In the data rows, the value 50 means zero.
Some points, each followed by its number:
[58,58,65,53,52,43,50,55,75,84,53,56,51,53,55,49,50,50,52,67,45,52,50,45,59,38,52,59,40,48,58,29,48,
 53,66,54,41,47,43,57,52,71,75,45,54,69,53,48,45,48,55,57,50,47,50,61,48,51,47,47,38] 0
[39,50,51,72,60,45,40,53,50,63,63,40,59,47,68,62,38,77,51,54,65,53,49,53,50,43,38,44,53,35,36,33,46,
 42,48,42,61,39,49,40,69,51,69,58,36,54,56,32,60,51,46,76,66,49,53,35,50,49,61,47,56] 1
[48,56,42,51,45,45,50,49,51,39,54,34,61,56,58,69,45,44,34,37,69,44,60,60,41,43,42,42,69,36,46,79,54,
 43,60,45,77,48,57,43,47,37,46,69,40,43,50,50,52,49,40,53,54,40,43,36,52,40,32,50,70] 2
[62,55,65,60,41,53,54,66,70,50,50,44,59,71,49,58,43,51,51,49,72,46,65,41,63,50,55,52,46,40,66,39,42,
 41,68,64,46,40,68,47,48,55,50,48,57,45,44,64,53,48,45,46,53,48,53,47,52,65,47,36,35] 3
[47,40,51,36,42,90,49,61,41,36,32,35,39,49,21,56,61,52,34,42,56,46,49,40,53,48,50,39,54,49,58,64,44,
 46,35,48,50,59,57,43,42,98,33,56,61,30,42,60,52,69,50,32,47,53,64,54,45,55,73,35,55] 4
[38,43,66,26,56,47,43,42,44,45,48,37,56,63,69,49,41,52,28,73,75,42,75,57,59,43,48,40,55,44,41,37,32,
 27,28,41,50,43,47,24,83,52,47,49,36,78,54,56,60,58,39,57,47,45,50,36,55,47,54,35,48] 5
[33,55,38,46,41,46,51,62,51,57,52,64,48,46,42,59,49,40,54,58,49,53,47,58,44,52,51,52,49,50,53,38,48,
 76,42,51,59,48,45,57,49,80,43,42,53,50,64,61,54,45,44,55,47,71,62,58,62,60,44,35,43] 6
[58,56,60,37,46,45,50,57,70,57,51,46,59,57,54,56,55,49,44,51,63,56,63,56,49,46,51,46,61,54,55,41,45,
 44,46,44,50,59,45,45,55,60,49,46,44,90,60,66,53,63,48,50,48,53,47,52,50,45,40,46,55] 7
[56,46,58,36,62,75,59,43,41,38,49,54,39,52,44,47,60,52,44,52,42,41,48,36,50,54,48,40,55,62,60,99,43,
 41,39,51,51,59,35,55,45,36,33,48,45,52,58,51,54,29,39,38,56,43,51,78,41,43,47,51,59] 8
[55,43,42,37,65,35,46,37,44,81,49,64,53,52,54,40,45,39,40,61,39,51,62,66,35,46,68,45,44,44,48,45,42,
 65,47,52,52,53,52,63,53,60,47,43,45,54,52,47,45,38,47,95,50,38,53,52,69,43,35,65,45] 9
[95,44,39,35,40,44,64,58,45,44,69,60,59,40,45,59,58,39,44,35,35,60,41,65,36,43,55,48,59,54,63,82,48,
 38,55,53,51,57,38,48,36,62,40,42,49,61,53,44,50,37,38,41,41,38,39,61,40,42,40,44,57] 10
[42,70,46,45,45,44,41,52,54,59,49,49,53,52,63,50,55,54,49,55,50,51,43,62,51,45,56,49,54,64,50,44,58,
 79,63,42,44,52,58,67,63,48,54,51,52,55,59,56,48,63,65,50,47,72,42,51,49,56,40,49,70] 11
[51,45,35,41,49,50,67,44,44,47,43,52,44,38,51,44,53,25,58,46,35,56,27,47,37,48,56,50,39,65,41,69,82,
 66,53,50,42,67,44,54,45,34,37,49,46,62,50,45,41,65,75,44,41,43,34,47,42,46,49,91,49] 12
[41,50,45,82,48,38,49,41,45,32,73,46,51,38,40,47,60,60,98,46,41,54,40,72,41,55,49,60,54,49,47,41,56,
 51,59,66,47,39,52,46,47,35,60,37,52,31,45,40,42,30,54,54,63,54,54,45,54,51,40,55,41] 13
[52,50,56,42,41,74,54,71,44,31,44,36,41,47,43,64,65,44,45,43,55,43,34,41,47,43,50,39,57,53,46,89,56,
 44,34,63,45,69,53,40,49,37,42,89,54,42,55,67,43,63,52,28,48,49,42,50,43,50,48,56,69] 14
[54,38,71,33,54,40,60,51,49,61,47,59,54,50,69,49,54,41,31,40,51,51,58,33,70,53,42,58,58,49,46,41,39,
 34,34,41,60,67,42,44,46,41,48,51,43,97,55,52,56,53,40,62,43,41,49,69,49,30,45,48,57] 15
[22,66,55,79,38,36,44,71,58,35,49,31,45,43,45,56,44,76,61,40,84,42,33,36,63,40,31,49,50,43,37,27,40,
 49,54,52,47,39,59,42,45,36,54,55,46,46,47,52,46,38,42,49,55,56,44,44,49,53,39,44,54] 16
New points follow, each followed by the numbers of its five nearest points above, smallest number first.
[71,44,47,33,44,47,52,40,50,60,44,47,40,57,45,49,38,33,27,48,48,55,82,56,35,38,33,44,50,42,56,73,48,
 46,50,40,55,77,39,48,44,57,35,40,48,58,51,77,56,66,49,38,44,39,40,54,48,34,46,39,54] 2 7 8 10 15
[46,36,54,39,68,51,73,47,44,51,47,59,53,45,70,44,48,51,39,55,39,50,42,49,50,55,53,36,59,80,41,86,52,
 42,41,46,54,55,46,43,51,38,33,63,43,62,57,41,54,41,42,54,48,32,48,45,47,41,64,73,66] 2 8 12 14 15
[87,47,33,43,44,69,43,48,26,46,33,51,45,55,26,45,53,42,43,48,36,62,63,58,45,46,59,43,45,50,87,47,46,
 39,33,46,42,55,50,52,43,99,41,39,65,51,39,55,46,62,72,24,30,55,48,53,40,44,64,35,47] 3 4 6 7 10
[44,49,65,44,44,71,48,59,47,44,46,47,37,56,32,51,52,46,46,51,49,58,56,25,71,66,41,71,51,52,56,40,52,
 38,32,45,58,51,43,42,46,61,53,40,68,49,50,75,55,67,60,25,36,59,51,58,42,54,73,37,41] 0 3 4 6 7
[60,49,50,45,63,58,79,39,70,49,43,58,48,51,36,49,65,44,50,56,43,46,55,52,43,56,78,36,41,52,57,70,37,
 45,41,65,47,58,49,70,47,39,42,55,48,45,49,57,46,46,33,50,61,34,64,53,58,50,47,69,47] 3 7 8 9 10
[38,73,70,57,42,51,49,74,67,39,56,41,44,55,54,56,48,71,55,53,67,43,35,39,57,53,36,53,54,49,40,42,55,
 66,54,48,60,39,51,41,62,54,65,55,62,34,64,52,46,44,48,39,57,62,49,43,49,87,46,41,52] 1 3 6 11 16
[48,41,51,40,50,42,58,46,43,50,43,51,46,38,82,41,47,38,51,60,32,47,36,33,64,39,80,53,38,60,41,30,41,
 29,48,50,37,51,43,39,45,44,48,57,47,76,50,34,50,67,45,70,43,42,39,60,41,49,47,62,44] 0 7 9 12 15
[37,45,56,44,48,53,65,59,64,64,46,52,59,56,56,48,38,73,49,50,70,50,58,46,50,51,60,42,52,48,35,51,41,
 53,45,61,57,43,80,56,52,53,37,54,50,42,66,47,55,46,44,55,62,43,53,49,61,46,49,46,49] 1 2 3 6 7
[99,39,66,44,55,44,48,34,54,58,37,48,37,52,50,35,58,42,48,61,42,51,54,24,57,41,64,54,38,44,54,44,52,
 39,58,61,36,59,42,57,46,48,60,40,73,50,39,45,39,57,78,49,42,40,46,83,45,41,51,56,38] 0 3 7 12 15
